The rows of R fall into 4 groups, which share some directions, and each row is roughly a mix of its group's hidden directions.
R, 152 rows:
[[ -6 -18 -21  -8 -15 -12   0  27   6  24]
 [ -8  17  34   8  -1 -17  -1  -5  -4 -25]
 [ 12  30  20  13  -7 -20  -9  11 -12  11]
 [ 10 -21 -26   8   5  -4 -28  17  13   1]
 [ 16  25   9   2  -9 -12  30  -4  20  -9]
 [ -2 -12 -25 -20   8 -28   1   9   3  22]
 [ -9   5 -22 -10  13  11  21 -16   9 -29]
 [  3 -13  12  22  21 -12  10  31  -2 -11]
 [ -5  11 -36  -2  -7  27  -7  12   7  12]
 [-19  -8 -17   6  28   4 -29   2 -15   2]
 [ 16 -12 -23  -3  -3   8   4 -34  13 -15]
 [-25   2  29  -3   6  11  -7 -15  -5 -26]
 [ -2  -6 -19  -3  30 -13  13  28  11  -2]
 [  7  22 -25   4 -20  16 -17   9 -18   8]
 [  8  -5  -2  -2  -2  -6  14  24  13  39]
 [ 19  -4  -7  -1 -35   6  24   6  16   3]
 [-20   6  -4 -11   2 -22  -7  27  -6  27]
 [ 14  -4  12  25   9   3 -28  14   4 -22]
 [  6  28  13   0 -15 -14 -31 -10  10   6]
 [ 19 -23   7  11 -21  -4  -7 -23  -4 -22]
 [ 22  20   9  -5  -7  -6 -13  12  22  26]
 [ 10  18  -8  20   0  -9  -4 -27  -7 -28]
 [ 25  -5 -25  19  15   3 -14  19   9  -8]
 [ 10  -9 -15  16 -23  15 -26 -10   8 -18]
 [  8  18 -23   4 -30 -21   7 -14   7   7]
 [ 10   9 -15  10  -1   6 -11 -37  -4 -23]
 [ 15 -12 -25  29  -2   5 -23 -13  -5   3]
 [ -9  10  31 -10  13   5   3  15 -23 -19]
 [ 22  21   3 -10 -18 -25 -16  -3  13  12]
 [-16 -23  -8   2  10   0  -1  39  -6   4]
 [  8  25  22 -11   6  11   0 -31  10   8]
 [-13  30  24  -7  18   5  17  13  -6   8]
 [ -6  -4  27   8  -2  19  10  -6 -25 -24]
 [ 11   7 -31  -3 -35   5   5   8  -9   4]
 [-26   0  17  -1  -4   8   3 -21 -24 -22]
 [-20 -12 -17 -15   3  23  24  16   7  11]
 [  6  11   7 -11 -23   5  41  -6   0   3]
 [  0  47   8  -5  -5  -6   4  10   3  10]
 [ -3 -39  -1  -5  15  25   0   3  10  11]
 [-15  23   0  -8   3 -11  -8  30  -5  25]
 [ 13  -3  16   7  20 -25 -29  16  -2   0]
 [  1 -27 -20  -1  -3  30  -9   5  13  15]
 [ -6  25  26  -9 -21 -10  18 -16   1  -1]
 [-13  18 -13 -30  -4  10  20 -16   5 -15]
 [  7 -18 -20   5 -23 -17   6   7  16  25]
 [ 13  34  -3  -8  -2 -24  23  -4  -2   3]
 [ 20  33   0   1  -9  -6 -29  -8  -4   8]
 [-16  -9   9   9  13  33  20 -13  11 -11]
 [ -8  24  26  -2  -1  24  -2 -25  -5   2]
 [ 21 -18 -15  30   1   0   1 -19  13 -12]
 [  4  10  -8  14  -8 -23 -36 -17  -3   0]
 [-24   0  28  -7   8  17  18 -19 -12   0]
 [ 14   3  -3  19 -13 -31 -29  -3  -3  -3]
 [ 13 -11  -5  -8  -2  24  35   9 -17   7]
 [ -5  -9  12   3  19  16 -12 -12  31  20]
 [ -7 -19  14  -5  32  10  29   1  -3   1]
 [ -3 -12 -41  10  10  11   6  -4  17 -10]
 [  7  -9  21   1 -30   6 -24 -20  -6   9]
 [-16 -19  10   7  -6  20 -32  -6  15   8]
 [ -5  -8   8 -11  13 -11   0  33  15  26]
 [ -7  25  18  10  14  -7  24  10 -15 -18]
 [-19   9   2 -23   5 -12 -11 -19 -29  -9]
 [ 20  25   3  -6   0 -18 -26 -16 -16   1]
 [-12  14  30 -16  17   9   8 -11 -13 -21]
 [-12 -13 -36  -5 -18  17  -2  -8  12  13]
 [ 12 -17  25  10   5  18  -9  19  24   6]
 [ 19 -14 -17  -1  13  -4  11  18   0  34]
 [ -4  20  23  -6   1  -8 -27 -16 -21  12]
 [-25  -6  -1 -11   9  -1 -22 -12  -3  33]
 [-20 -11  15 -10  37  -2  10  -3 -15  -4]
 [ -3   0  -7  -8   7 -16  12  11  -3  43]
 [-24   4 -17   0  31   1  -2  27  -1  -1]
 [ 13  11 -26 -12 -16  -9 -15  -7  20  22]
 [ -3 -10  -9  16  -2   1 -23 -16   0 -37]
 [ 16 -13  14  20 -10   5  -7  23  29   2]
 [ -4  27  29  -2  19   6  23  -1  -2  -5]
 [-10 -12  29  -5   8 -30  -9   0  -1  20]
 [-18 -17  36 -12  -6  14   6  -9 -12   4]
 [-17   8   8 -21  33 -13  19   7   0   8]
 [-12  -4 -11  17  26   1 -33  -2  12  -9]
 [  5  13 -26  -6  -8 -28  21  18  -5   2]
 [-13 -23 -25  -7  -9 -10  -1  26  -4  19]
 [  9 -17 -32   0 -27   4  17   9  -3  -8]
 [-26  -2   8  -1   6 -27  20  11  -2  24]
 [  5  15 -33  -1 -25  -5  -1 -17 -11 -13]
 [  0 -13  30  20 -25  11  16   8  -9   1]
 [ 23  -1 -18  -5 -27 -20  -9  20  -6   8]
 [ 26  -3  32  14  -4  13 -20   1  -4   7]
 [-29  10  28   4   1 -20   6  -9 -13 -12]
 [-14 -32 -18 -15  19  -5  12   7   1  15]
 [ -1  16 -10 -20 -19   1  33  16   3 -10]
 [-30 -37   8  -3   6   5  12   1   4  -4]
 [ -2  21 -15   8   1  15  -2 -37  12  -8]
 [ -4   5  13  12 -13   4 -29 -25 -12 -21]
 [-21   3  22 -27   8 -14  -4  -7 -24  -5]
 [ 27  34 -11  -4 -19 -14   3  -1   1  -4]
 [ -4   0   7  -5  19  33  -1 -21   2 -24]
 [-18   1  40  -1   9  -1   9  -6 -18 -11]
 [  4  19  -9 -23 -23   1  13 -16   2  25]
 [-10 -13  16 -12 -19  11 -16  13  -2  31]
 [  7  21  28   5  25 -16  15   7   5  -8]
 [ 10   6 -20  14 -40   2  -6  -4   6 -11]
 [ -1  13  27  -6 -11 -21 -14   9 -24  15]
 [-16  14  24 -18  -3 -11  26 -15 -13   7]
 [  4 -12 -20  -5  -9  14  32   9  18 -18]
 [ -4   5  21 -18  27  -1  28   6 -15   6]
 [  3  -7  -4  -3  -7  26  18 -31  -5 -22]
 [-26  18  17 -14  13 -10   3 -20 -18   9]
 [ 12 -16 -25   5 -12   8 -10  10  15  30]
 [-34 -21 -11   5   6  -5  10 -12 -19 -11]
 [  5  27 -10  -3 -14  -6 -21 -20   1 -25]
 [  9  32  30   0  16  -3  -5 -18   2   0]
 [ 13  34  15   8   7 -23 -14 -12  -6  -3]
 [  4 -14 -21   1   0  32  14  -7  10 -24]
 [  1 -14 -13  -4  21 -18   4  33  16  11]
 [  7  27   6  -2 -27  -8 -12 -23   1  18]
 [-25 -26   5  -7  18 -18 -23   3   3   5]
 [ 25  20 -17   0 -24 -10 -18   1  14   8]
 [ 28   9  -2  14  -9 -15 -28  16   7 -10]
 [ -4  33  11  -1 -22  15  -2 -23  -7   1]
 [  3   8  -3  -4 -11  -6  48   1   6  -6]
 [  5  -7 -32   8   6  -5 -30   6  20   3]
 [ -4   1 -34  -5 -23 -15  -8   6 -20  12]
 [  4 -23 -16   3  20 -17   4  28  18  -1]
 [ -8 -25   2  24  -6   5 -34   0  -1  -7]
 [ 14  21   6  13  -4 -20 -11 -17 -27 -14]
 [  0  32  24  -4   0  -9  11  26 -12  -3]
 [ 19  -4  -9  13 -32   2   6  18  15  18]
 [ -4  -6  11   1  37  -4  10  28   0 -10]
 [ -9 -13 -33  -5  11  19  23  -1   4 -14]
 [-14  24   7 -13  -3 -10 -21   5  -7  31]
 [ 19  19  21  26  -2   0 -23   6  -7  13]
 [ -3   5  28  -1 -14   5  37  -3  -7 -12]
 [ 15 -13 -35   7   1  -5 -19   4  10  21]
 [ -3  -2  11 -16   4  -6 -38 -10  -6  23]
 [ 11   7 -17  -4 -20  23  14  -7  29   9]
 [  5   1 -28 -18   5  -1  32  -1  18   5]
 [ 13   3   3  -6   8 -10  17  24  10  35]
 [ -4  10  43  -1  12  -8 -11  11 -12   7]
 [-11  22  17  -7   7 -26  -4  19 -22   3]
 [ -9  21  34   5   3   2 -22   6 -15  10]
 [ 20   1   2 -15 -41  -4  -4   3   0  16]
 [-14 -12  -8 -20   7  22  28  19 -10   1]
 [  6  -7 -28  15  28  -3 -22  12   7  -4]
 [ 29   8  13  -3  -2  22  30   2 -10   3]
 [ 14  11 -17  -4 -36  20  -6  -1  14   6]
 [ 29  10 -10  17 -27  -8 -20   0   7   1]
 [-24  -2   5 -16  -6 -25 -16  -1 -26  12]
 [-22 -19  38  11   5   4  -2   6   1   8]
 [  3  12   3   2  -9  13  23 -25 -18 -27]
 [ 14  21  32  -6  -7 -24  -1   5  -3  14]
 [-14 -16  32   0  19   2  19   4 -17 -11]]
Each list below has three rows that fit no group; the rest each fit one group, if only roughly. Name those rows in the order they come.
- Q619: [ -4  21   2  -1 -19   8  35 -20  -2  -4]
- Q962: [ -9 -27  -4   6   9  27  14 -20   3 -17]
- Q242: [-27 -26  -4  -4   0  22  20  -5 -13 -11]
- Q383: [  5  -6 -12   6 -22   0 -35 -20   6 -13]
- Q236: [-26  -2   1 -18  27 -12   0   0 -20 -18]
- Q626: [ -7  24  32 -15  13  -9  17   2 -13   5]
- Q801: [ 21  -4 -24  13 -23   9 -25  -8  10   3]
- Q331: [ 11 -19 -24   7 -21  28  11   8   6  -8]
- Q184: [-11 -10  11 -24  25  30   7   1   2   9]
- Q225: [-10 -32 -13  -5  -6   8   0 -13   9 -30]
 -> Q962, Q383, Q225
- Q402: [ -8 -12 -19  -5  25   8  34  -7  11   4]
- Q852: [ -8  -1 -19  -7 -42  -3  -2  -2  -9 -14]
- Q405: [ 14  12   2  -7 -36 -13  21  16  -6   2]
- Q996: [ -7 -10  22 -14  21  -4   7 -15 -10 -30]
- Q512: [-20 -32 -14  14 -11  23  -7   4   7  -4]
- Q965: [ -7  -3 -36   4  10 -26  -9  12  12  -4]
- Q98: [ 22 -19   4  15 -15   9  12  14  23 -17]
- Q837: [ -3   4  20 -12   6  23  30 -22  -1   6]
- Q745: [ 11  -3 -26  16  -3  22 -12   5  22  20]
- Q571: [-40 -11   9   2   6  -6  -5 -18 -15 -10]
- Q459: [ 15 -10 -41  -9   1  -5  -5  16  10  -6]
- Q195: [ 14  12 -14  -1   1 -15 -37   7 -11 -16]
 -> Q852, Q459, Q195
- Q326: [  3   4 -25  -1 -16 -13  -2  11  17  33]
- Q466: [  8   8  21  -3  36 -21 -12   5   3  10]
- Q830: [  7  11  13 -26   5  20  32  -8   3   8]
- Q896: [-19   7  -4  19  20  18   5  -9 -14 -27]
- Q695: [-16   6  -5 -29   5  14  29 -16   6   5]
- Q814: [-10  30  12  -4  18   1 -21 -18 -17  -6]
- Q263: [-24   6   9  -5 -12  13  11 -34 -11 -14]
- Q91: [ -7  35  29   4   2  -5  -9 -11   1  17]
- Q467: [ -3  10  23   1 -10 -16   6  15   1  36]
- Q314: [ 12   9 -33   5  -4  26  -5 -11  18   9]
- Q12: [-28  20  11  -3   3 -22  -2   4 -20  19]
- Q292: [ -3  14 -20 -12 -35   1 -10 -14   7  17]
 -> Q695, Q263, Q12
- Q183: [-20   6  24 -14  11   3  26  13 -12 -16]
- Q315: [  8 -14 -24  22  12   7  -4  14  24 -17]
- Q707: [ 16  -8 -23  21 -18  -2 -20  20   2 -13]
- Q76: [  0  14 -22  -6   2   9  38  -9  -3 -15]
- Q510: [ -1 -11   5   9  19  24 -14 -31   7 -13]
- Q777: [  1 -13 -37   5 -29  -4  -2 -12   6   1]
- Q135: [ 24  25 -11  -4   1 -30 -13   1   7   9]
- Q241: [ -9  22   3   4 -16 -18 -11 -23 -28   0]
- Q424: [  8 -20 -16   6   2   2  32  26  11   4]
- Q370: [ -2  32  20 -14  15   0  11   7 -24  -1]
- Q460: [-19   6  17 -18  25 -10  12  14 -14 -18]
- Q356: [-25  -7  26  -4   8 -12 -18  20 -13   8]
- Q960: [-22  14  14 -16  23 -23  13  10  -9 -11]
- Q213: [-27   3  10 -11  11  27   9  -8 -17 -18]
 -> Q183, Q356, Q213
- Q252: [  5 -20  -3  15 -26   4  31 -12   2  10]
- Q710: [ -4 -22   3   0   9  27  -2 -16 -12 -29]
- Q65: [-13   9 -22 -15  -9  -3  38   9   3   4]
- Q418: [ 26 -15   3  16 -23  17   7 -19  10  -8]
- Q432: [ 30  17 -25   8 -16   2  -8 -18   5  -7]
- Q880: [  9  15 -17   8 -29 -15   4  21   4  20]
- Q275: [ 8 12 18 -6 15 -5 38  7  9 13]
- Q312: [  7  19 -24   1 -27 -21   5 -11 -15   8]
- Q414: [ 23 -19  -4  23  -7  21  12   0  12 -19]
- Q985: [-20  30   8 -23   5  -7  -1  -7 -21 -10]
- Q394: [ 16  -3  14   2  12 -12  -1  16  12  38]
- Q399: [  8   3  -3  11 -27   1 -17 -30 -16 -14]
 -> Q252, Q432, Q275
- Q224: [ -1  35  22 -13  -4 -23   4   1  -6   8]
- Q185: [-10   5 -28  -4  -7   7  38   7   6  -3]
- Q874: [ -6 -17   8   6  -9  28 -26 -22  -9  -7]
- Q663: [-17 -26 -28  -6   3 -16   7  18   5  11]
- Q983: [-13  16   2 -26  16  -8  20 -22 -13 -10]
- Q481: [ -3  10 -38 -14 -17  18  10  -5   9   0]
- Q918: [ 23  23   0  10 -14   8 -12 -30  -5  -9]
- Q251: [  7  32  -9   3 -15 -20 -14 -14   3  19]
- Q693: [  7  -3  15  17  -6  -6 -34 -10 -20 -15]
- Q300: [-21   5  10  -2 -20   1  11 -35 -12 -11]
- Q955: [ -6  -5   5 -12 -27  12  18 -24 -11 -22]
 -> Q983, Q300, Q955
- Q325: [-24   3 -39  -7   9   1  -6 -11  -1  14]
- Q46: [ 0 -3 18  2 26 13 34 -1 14 -7]
- Q16: [  1  -4  11  -5  11 -24 -18  11 -14  33]
- Q69: [ -9  10  13  -2 -40  17   6 -12 -11  -7]
- Q329: [  1 -33   4  14 -27  -8 -21   1  -3  -5]
- Q11: [-20  11  39 -12  11   1  -3 -10  -9  -9]
- Q559: [ 10 -11 -25   1 -31  -2   3 -26   5  -5]
- Q647: [  0  16 -42   5  -2 -20  -1   3  -6  -5]
- Q162: [ 20 -11  13  15 -29  18  -7 -19   6  -9]
- Q159: [  1  -8 -19  -6 -36  18  -4 -20   1  -6]
- Q441: [ -6 -12 -32  17  24  -9  -9 -12  -6 -11]
- Q43: [-16  11  30 -19  16  18  -3 -14 -12   1]
 -> Q16, Q162, Q159
- Q779: [-14  -4 -10   1  28 -14  21  23  -1  17]
- Q829: [  6  15 -31  -8 -13  -6  -3  23  16  17]
- Q438: [ 17  10  -2  -2 -26 -12  25  -1 -12 -23]
- Q872: [ -2   5 -22  -5  -2 -14  35   3  14 -21]
- Q738: [ 18 -18 -28  22 -17  -1  12  13   9  -1]
- Q137: [ -2  29  20 -16  10  -4   9  -3   5 -30]
- Q86: [ 14  16   2  12 -25 -12   4 -24 -16 -18]
- Q666: [-23  16  24  -2  17   6  -6 -18 -24  -1]
- Q519: [-11 -13  21 -18  24  24   4  10  15   8]
- Q954: [ 24  -1 -35  13   6   6  11  -7  14 -14]
- Q436: [-14  -5 -20 -13  11 -12  35   7 -14   6]
 -> Q779, Q829, Q954
- Q703: [ 18 -14  19  27   3  -2 -22 -17 -11 -10]
- Q624: [ 19  -6  -7   5   7  22  30  -1  17 -19]
- Q901: [ 6 10 10 -5 23 -7 12 33  6 22]
- Q146: [-3  8 24 -6 37  0 14 14 10  2]
- Q359: [-18   2 -40   4  20  -7  13   2   1   3]
- Q45: [  5  37  10  11 -17  -1   3 -17  13 -14]
- Q764: [ 15  -7 -29  -7  29  -7  -5   5  12  18]
- Q631: [  8 -11  -8 -26  -6  10  39  -3   3  -1]
- Q164: [ 10  16  -1  12 -14 -30 -27  15   3   5]
- Q116: [-10   8  10  15 -26 -12 -27 -17 -15  -1]
 -> Q624, Q901, Q164
- Q37: [ -4 -17  37   9  12   6 -11  16 -11 -13]
- Q508: [  2   2  12 -21 -20   1  -9 -36 -13  -1]
- Q122: [-15 -17  32  10  23  14   7   1   2 -14]
- Q396: [ 21  23   0  14 -17  -1 -17 -27  -8   2]
- Q413: [  6 -28 -24   7  -3  27 -12 -16  -4  -3]
- Q802: [ -2  27  32   3   3   3  -9 -12 -23  -4]
- Q197: [ 11  -1  17   4  -2  -1  14  -2 -25 -36]
- Q661: [-17 -10  23  -3  -2  23  25 -10 -19  -2]
- Q62: [-17 -13  20   7  31  -5   6  -2  11  23]
- Q928: [  4  -4 -28 -14  23 -14  24   6  -2  17]
- Q425: [-26   8  -5 -10  16   7  30   9   1  21]
- Q787: [-19  -5  24 -14  11  30  -9 -11  -6 -10]
- Q61: [  8 -17  -7  -9  20  13   6  21  25  20]
- Q126: [ 12  -1  13   4 -28 -20 -13  12 -19  21]
- Q176: [ 7 15 36 -5 12 20 -1  7 -2 19]
 -> Q62, Q425, Q176
- Q524: [-18  -2   4  -2  22   8 -23  25 -22   3]
- Q933: [  3  28  18 -11  13 -23 -13  -3  -1  21]
- Q56: [ 27   9 -17  -2   7 -30 -15  13   8   8]
- Q618: [ 11 -14 -24  18   7  27   1   3  24  -6]
- Q231: [ 18  -7 -23  17 -26   7 -18 -17   6  -7]
- Q475: [ -6 -10  -4  14 -35   6 -21 -20 -11  -7]
- Q812: [ -8  17  16  14 -10 -29 -13 -17 -17   5]
- Q775: [-15   4   3  -1  11 -27   3  36  -9  11]
- Q145: [ 35  19   4  14 -13   2 -17 -17  -2   2]
- Q575: [ -1 -12   3  -3  27  20   1  35   6  -5]
- Q54: [  6  -5 -41   8   0 -20  -8  -3  16  -2]
- Q824: [  6  27  10  -4  12 -34 -10  -8 -12  12]
 -> Q231, Q145, Q575
- Q428: [ -5 -13  -3 -11  17  31  20 -24  -5  -8]
- Q38: [ -1  -3   2 -25  -2   8  41   6   2   9]
- Q899: [ -9  -2  18  -1   9 -15   6  41 -12  -1]
- Q680: [  6  14   3   5  -9 -10 -30 -17 -30   4]
- Q138: [-18  24   6 -17   7  19  22 -14  -1 -15]
- Q249: [ 11 -17  -8   8  -3 -18 -29   7  23  17]
- Q711: [-11  10  -2  -1   1 -26 -21  17 -17  26]
- Q479: [-13 -24  -9  -5  33  -9 -18   5  -6  13]
- Q245: [-22   1  -1   6  -6  14  24 -32  -1 -15]
- Q202: [ 13 -11   8   7 -20 -20  18  29   8  13]
 -> Q428, Q138, Q245
- Q809: [ -8  11  24 -13 -10  -4  22 -16  -8  26]
- Q774: [ -4  -2  -5   8   6  28   2 -30  -5 -26]
- Q132: [-22   2  39  -9  -4 -13   0  -6 -16  -4]
- Q285: [ 23 -10 -25   2  17  11  25  11  12   6]
- Q498: [  6  -3  34   9  -6   1 -33  -7   1  10]
- Q101: [ 26  19   9  11  -5 -17 -28   1  13  -6]
- Q196: [-25  11   2 -19  15 -19  28   3  -9   6]
- Q614: [  2   7  27  11  27  -6 -11  16 -13  19]
- Q110: [ -9   2 -28   1   1  -4  19 -34  -3 -13]
- Q940: [ 32  16 -19   9 -22  10   5   8  10  -6]
 -> Q809, Q614, Q110
